In the data rows, 128 means zero.
Here are some points, one per row:
[ 95 121 140 139  83 133 178 159  88 152 116 122 155 100 126 100 168 187
 111 130 138 133 198 123  55  84 109  74 158 147 155 180  71  69 122  84
 135  53 176 153  95 127 117 120  83 173 165 131]
[152  82 117  69 139 126 210 118 161  99 125 121 143 107 128  79  67 130
 105  92 120 154 120 166 177 255 129 118 143 107  86 139 151 127 119 137
 103 105 135  71 104  67 153 147 114 145 149 104]
[118 110 114  87 159 180  96 161 155  87 156 102  81 113 158 105  45  76
 131  82 147 143 119  95  98 106 144 134 207 181 148 118 103 101 165 149
 131 219 107 188 152 121 201  53  40  34 251  84]
[160  53  88  97  73  27 138 126 156 112 134 121 128 100 153 149 100 138
 196  87  65 117 129 110 158 103 143 150 113 139 153  13  86  88 110 113
 164  95  45  97 142 100 204 139  86 113 113 122]
[221  79 114  48 158 214  85  71  79 214 174 161  73  90 116 161 121 105
 154  46 191 187 135 101 172 113  84 106 176 109 141 133  82 109  76 122
  20 108 165 126  48 173 117  73  58 173  90  49]
[154 165 109 216 145 146  36 126 124 101 143 142 102 187 135 147 152  43
 140 108 149 115 130 148 110  71 108 172 132 157 229 104  77 145 132 159
 205 159  75 187 209 169 157 177 136 144 218 152]
[ 80 145 193 102  79  65 150 115  81 114 125 158 171  66 130  72 152 141
 150 135 169 107 121 130  86 195 112 136  69  98 133 130 148 190 122 121
 124 139  71 126 116 176  80 139 195 171  66 197]
[129 143 163 131 171 137 138  82 103 196 144 126 113 193 121 142  93 123
  84 131 179 138  48 145 216 138  98 108 147 100 161 127 140 147 100 110
  65  71 162 118  44 105 129  71 102 127  72  78]
[164 100 153 106 103  89 119  64 136 147 131 182 151   3 126 115 125 129
 119 166 195 133 110 134 141  82 136 193  77  26 101  93 210 179  92  93
 112 134 126 148  82 175  56 129 158 205  21 145]
[158 148 117  96  52  79 112 171 171 113 176 104 126 143 137 211  62 156
 163 118 140 114  88 182 146 149 115 126 169  61 150  94  74  88 128 144
 104  54 132 122 107 114 148 143 129 148 117  76]
[123  88  93 165 160  79 122  88 112 139 179  86 108 136  64 152  89 131
 187 151  97 184  69 114 132 125  95 137 120 140 133  80 112  63 112 129
 151  98  85 119 103  88 106 127 163 100  87 108]
[111 103 161 163  80 105 210 173 126 147 106  42  99 161  84 133 164  91
  86 142 114 158 118 175 177 152 171  82 116 182 183  81 103 142 170 108
 201 179 101 128 158 153 121 109  84   0 160  98]
[ 40 117 193  92 131 149  91 186 114 107 163 157 170  93 160  45  73 133
 111 122  51 136 107 111  56 123 177  74 146  72 232  47 144 135  94  58
 244 122 100 127 176 164 135 150 132 130 143 160]
[106 156  74 213 128  95 116 187 171  85 140 110  97 183 138 146 129 129
 137 171 118  68 155 167 159 123 146 161 104 173 168 112 177 185 142 187
 191 166 118 177 207 105 161 161 161 113 152 125]
[197 107 163 121 158 147 157  76 162 136 147 142 140 158 126 141 132 154
 135 163 163 155  63 130 153 171 126 108 130  92  86 168 147 139  91 183
  32 103 162 138  90 156 137  51  95 146   8 116]
[148 123  87  54 174  44  74 162 149 167 135  84  93 178  98 116 102 123
 144 115 106 135 144 110 152 123 104 136 134 137  38 115  95  54 124 152
  82  92 140 100  62  66 238 135 138 150 119 134]
[185 129  48  74 105 128 171  74 145 156 152  58 102 155  99 144  57 179
 198 133 120  93 185 160 135 114 100 134 159 137  85  96  13  84 129  91
 183  42 102  52 113  64 155 158  91  77 167  83]
[106 168 103 122 133  81 118 187 167  77 111 144  89 165 104 134 131 100
 143 101 116 122 131 103 120 185  92  96 130 181 158  95 123 158 174 122
  65 150  82 205 149  69 124 161 129  91 183 133]
[203  57  82 152 148 127 162 203 110 188 182  60  40 155 138 120 158  58
 161  47  27 192 162 153  91 139 122  95 171 189 140 121  98  78 105 103
 128  55  86 183  53  91 172  94  45 110 198  47]
[147  89 127 104 167 194 118  71 121 138 107 146 121 118 119 127 142 123
 108  92 117 136 103 132 111  87 124 148 122 134 139 134 139 150 161 136
 148 142 144  77 110 118 131 169 141 172 108 139]
[131 175 175  94 117  32  95 223 159  55 164 140 147 158 116 169 122 109
  84 121 128 150 145 130 144 198 124  89 165 164 122 113 154 118 121 133
 180 186 131 202 184 109 170 118  99  89 109 129]
[141  63 165 126 144 154  74 105 113  61 193 142 111 159 155 101  82 119
 177 127 122 173  88  92 237 116 149 142 161 109  69 229 192 120 160 152
 108 226  51  86 123 124 135 108 147 121  95 142]
[153  84 135  81 181  77  84 108 102 215 161  54 156 162  75 114 149 128
 104 158  82 129 102 123 143 141 112  88 111 137  86  77  89 120 158 146
 102 123 137  70  82  63 194 126 131  98 136 150]
[127 162 190 114 168 113  98 136 133 158  82 140 147 180 149 143 157 167
 122 162 175 131 172  65 121 131 155  96 129 135  48 152  80 126 114 178
  92 120 137  89  84 159 156  97 144 116 115 128]
[ 95 134 130  95 106 108 139 135 109 155  47 140 180  68 120 102 200 159
 135 176 159 122 130  92  48 136 136 129  99 100 149 143 133 194 146  88
 165  50 152  96 115 155  76 166 213 171  72 142]
[151 118 135 116 168  90  95  55  92 158 121 175 215 104  83  90 153 155
 138 190 142 134  89  79 168 120 146 129  92 140  68  60 175 230 162 125
 125 136 143  54 163  83 155 117 214 180   0 178]
[125  93 130 165 137 140 234 163 137 113  77 104  41 138  95 114 201  41
 112 156  31 154 181 139  98 105 132  73 107 170 211  98 152  99 167 133
  70 109 128 184 123 112  98 107  78 131 198  73]
[197 145  35 124 150 195 191  58 159 158 106  82 161 122 124 169  97 131
 133 113 110 147 150 131  98 134  85  92  55 136  67  88 154 131 161 152
 184 154 136  39 140 136 110 106 149 137  59 109]
[152  97  59  43 110 132 138  81 139 160  58 147  91 107  57 127  95 119
 150 120 123  92 231 133 163  60  78 207 136  79 134 130 157  98 140 113
   0 111 142  86  91  84 147 178 116 117 112  88]
[124 139  93 192 104 138 166 132 115 184  62 143  91 119 206 134 100 163
 113 134 158  66 102 179 108  96 102 164  43 136  95 162 131 172  97 111
 121 103 146 127 195 131  78 179 165 157 153 123]
[132 152 141 104 132 200 120 163 104  57  92 170 170 125 180 118 133 151
 175  93 110 149 150  43  82 122 142 123 178 105  60 139 156  43 171  76
 178 132 113 188 126 122 120 101 216 163  99 188]
[ 80 163 153 195 139 194 149 146 119 118 154  96 125 197 111 147 199 145
 114 145 113 156 139 114  65 131 115 105 115 177 110 167 108 101 165 162
 192 155 138  78 160 121 109  99 136  66 159 164]
[181  79 104  67 207  28 122  92 176 152 180 129 164 127  67  97 127 134
 145 154 142 130 113 137 146 194 145 182  98  65  68  88 109 146 113 108
 121 126 108  59  46 125 145 167 167 122  40 126]
[ 97 151 105 214  93 186 126  98 100 197  90 126 106 151 116 157 158  90
 112 107  96 119 142 142 140  99  80 143  75 185 110 179 117  88 173 135
 113 100 156 116  97 154 124  83 151 175 108 155]
[123 136 104  99 162 108 139  73 143 116  84 182 155 117 175  84  53 185
 101 122 127  88 117 158 142  71 104 186 100 105  72 157 185 128 123 161
 174 110 117  65 127  92 119 174 107  93 181 147]
[120  69 119 200 104  90 163 157 134 108 122  89   0  84  89 112 167  31
 116 138 106 124 118 202 183 163 153 133  89 174 255  95 181  94 149  79
  62 118 142 184 168 125  79 199 112 103 247  63]
[131 121 117 214 108 237  54  94 150  94 157 166 149 206 107 161 180 177
  86 149 187 106 109 141 112 130 128 116 206 147 167 177 136  91  82 170
 123 111 181 144 183 192 150 131 153 162 116 109]
[ 84 165 137 149 133 152 110 115  96 104  97 162 102 130 124 145 167 155
 111  85 140  99 159 119 137  77 111 159 171 139 151 146  82 122 120 139
  35  72 155 125 107 128 128 192 142 132 122 160]
[147 133 152  83 136  87  40 100 131 109 139 195 189 141 134 137 164 189
 115 121 186 151  97 119 136 151 147 128 159 119  66 185  78 172  81 190
 119 192 115 113  89 132 116 107 193 110  50 168]
[190 135  52 147 143 130 217 109 129 165 109  54  87  95  90 176 162 101
  86 150 155 131 130 152 185 160 105 152  88 129  61 136 160 195 137 178
  81 143 126 162  40 120 129 133  92 175  82  89]
[ 66  84 213 162 108 164  16 141 134  11 213 161 211 135 114 111 102 130
 136 121 163 122 128 153 115 186 151  77 191 170 141 255 130 213  67 155
 210 165 152  75 223 205 111 159 194 162 147 212]
[128 182  77 168 120 209 124 137 112 140  73 140 129  50 155 130 157 131
 165 139 173 100 163 100 109  88 143 158  99 147 173  54 142  73  87  90
 165 168 142 130 138 133  85 149  85 114 186 164]
[ 76 139 185  98 144  18  82 157 135 169 126 165 216  81 180 123  85 213
 117 176 173 101  39 120 100 186 152  97 157  42  69 167 119 179  90 124
 154 170 117 138 120 172  95 106 141 115  40 171]
[108 203 116 134 164 161  87 122  95 133 128 133 206 120 202 131 187 161
 119 152 117 109 118  78  80  46 149 173  90 134 138 167 168 110  90 105
 173 123 219 133 135 158 122 122 182 182 127 132]
[153 172 191 123 149  93 153 229 134 109 151 115 101 171 139 114 150  72
  86 159  86 147 139 114 156 144 181 105 173 162 116  99 128  98 135 125
 171 201  89 167 147 135 122 103  64  84 187 145]
[ 95 129 133 150 116 163 167 115 138 109 115 124 212  63 182  63 111 133
 126 168 162 143 105 131  28 132 163 110  72 112  90 134 124 148 150 131
 176 115 177  92 157 134  24 141 141 134 118 140]
[140  52  99 146 187  88 128 182 125 134 119 128 136 152  86  48  81  58
 126 124  84 116 178 130 144 111 116 142 125 126 157  68 191 117 149 113
 100 181 130 116 104  98 160  93  92 137 145 158]
[103 210 131 153  88 136  80 121 101  99 102 151 186 109 193 186 233 165
 118  83 161  66 147 171 123 104 131 153 116 114 104 254  62 134 101 159
 125 117 146 149 187 111 145 122 174 121 140 154]
[ 15 153 175 132 128 151 131  92 100 121 106 162 118 103 148  55 172 150
 129 161 103 151  89  24 108  55 167  91  84 149 154  99 121 133 137  71
 214 179 152  97 177 159 104  90 186  83  58 188]
[ 82 125 168 180 138 140 170 100 117 131  81 112  87 148  89 126 195  86
 129 111 152 162 136  84 124 129 103  60 100 162 147 122 102 139 143 118
 100 131 131 143 136 138  89  83 124 189 100 132]
[171 153  34 113 111 107 219 151 127 123 121  76 125 158 111 124 132  53
  94  96  86  92 207 170 110 119 163 178 141  98 163  66 134 119 194 118
 123  86 103 204 132  79 194 168  47 152 186  75]
[ 78 196 161 157  39 180 151 132 132  65 124 168 149 133 161 208  63 143
 164 131 102 103 145 180 142 166 109 188 175 123 127 108 136 156 121 143
 114  76 124 110 148 115 142 138 134 130 235 149]
[ 65 125 172 211  95 171 178 190  99  98  94 132  88 109 120 117  62  67
  86 160  75 174 130 124  89 144 126 112  76 174 245 110 204 145 164 128
 209 138 103 192 181 182  19 115 100 144 159 148]
[190  82 178  98 116 158  71  95 148 117 166 144 130  80 118 186 114 184
 130  68  88 127  87 128 145 135 183 102 198  82  92 255  53 167  50 155
  77 152 143 215 149 159 156 106  99  61 162  71]
[120 177 192  81  99 138 112 145 152 155 185 109  54 157 111 162 123 161
  95 105 141 108 148 168 203  95 130 126 188  75 126 142 153  67 162 119
  15 122 110 180  96 124 141 144  73  79 157  61]
[102 189  76  93  82 156 144 112 148 145 121 146 131 102 230 149  75 164
 157 162 187  73 109 115  90 149 119 177  84  86 136 132 178 154 121  90
 127 186 166 118 176 199  80 138 127 143 199 155]
There is one direction along which these points spread out most. Take the direction at right angles to it along which they spread out most. Then take the direction at right angles to both along which they spread out most. Go by this last direction. How far along it is each point below, from 0 to 99? 50 is the average, and the first point above lies past it. One standard deviation of the points above along it is 16.
[221  79 114  48 158 214  85  71  79 214 174 161  73  90 116 161 121 105
 154  46 191 187 135 101 172 113  84 106 176 109 141 133  82 109  76 122
  20 108 165 126  48 173 117  73  58 173  90  49] 42
[185 129  48  74 105 128 171  74 145 156 152  58 102 155  99 144  57 179
 198 133 120  93 185 160 135 114 100 134 159 137  85  96  13  84 129  91
 183  42 102  52 113  64 155 158  91  77 167  83] 54
[158 148 117  96  52  79 112 171 171 113 176 104 126 143 137 211  62 156
 163 118 140 114  88 182 146 149 115 126 169  61 150  94  74  88 128 144
 104  54 132 122 107 114 148 143 129 148 117  76] 38
[152  82 117  69 139 126 210 118 161  99 125 121 143 107 128  79  67 130
 105  92 120 154 120 166 177 255 129 118 143 107  86 139 151 127 119 137
 103 105 135  71 104  67 153 147 114 145 149 104] 49
[131 175 175  94 117  32  95 223 159  55 164 140 147 158 116 169 122 109
  84 121 128 150 145 130 144 198 124  89 165 164 122 113 154 118 121 133
 180 186 131 202 184 109 170 118  99  89 109 129] 23
[ 76 139 185  98 144  18  82 157 135 169 126 165 216  81 180 123  85 213
 117 176 173 101  39 120 100 186 152  97 157  42  69 167 119 179  90 124
 154 170 117 138 120 172  95 106 141 115  40 171] 36
[153  84 135  81 181  77  84 108 102 215 161  54 156 162  75 114 149 128
 104 158  82 129 102 123 143 141 112  88 111 137  86  77  89 120 158 146
 102 123 137  70  82  63 194 126 131  98 136 150] 49
[ 82 125 168 180 138 140 170 100 117 131  81 112  87 148  89 126 195  86
 129 111 152 162 136  84 124 129 103  60 100 162 147 122 102 139 143 118
 100 131 131 143 136 138  89  83 124 189 100 132] 61
[147 133 152  83 136  87  40 100 131 109 139 195 189 141 134 137 164 189
 115 121 186 151  97 119 136 151 147 128 159 119  66 185  78 172  81 190
 119 192 115 113  89 132 116 107 193 110  50 168] 26
[102 189  76  93  82 156 144 112 148 145 121 146 131 102 230 149  75 164
 157 162 187  73 109 115  90 149 119 177  84  86 136 132 178 154 121  90
 127 186 166 118 176 199  80 138 127 143 199 155] 60
[128 182  77 168 120 209 124 137 112 140  73 140 129  50 155 130 157 131
 165 139 173 100 163 100 109  88 143 158  99 147 173  54 142  73  87  90
 165 168 142 130 138 133  85 149  85 114 186 164] 68
[ 95 121 140 139  83 133 178 159  88 152 116 122 155 100 126 100 168 187
 111 130 138 133 198 123  55  84 109  74 158 147 155 180  71  69 122  84
 135  53 176 153  95 127 117 120  83 173 165 131] 57
[ 66  84 213 162 108 164  16 141 134  11 213 161 211 135 114 111 102 130
 136 121 163 122 128 153 115 186 151  77 191 170 141 255 130 213  67 155
 210 165 152  75 223 205 111 159 194 162 147 212] 14
[124 139  93 192 104 138 166 132 115 184  62 143  91 119 206 134 100 163
 113 134 158  66 102 179 108  96 102 164  43 136  95 162 131 172  97 111
 121 103 146 127 195 131  78 179 165 157 153 123] 71
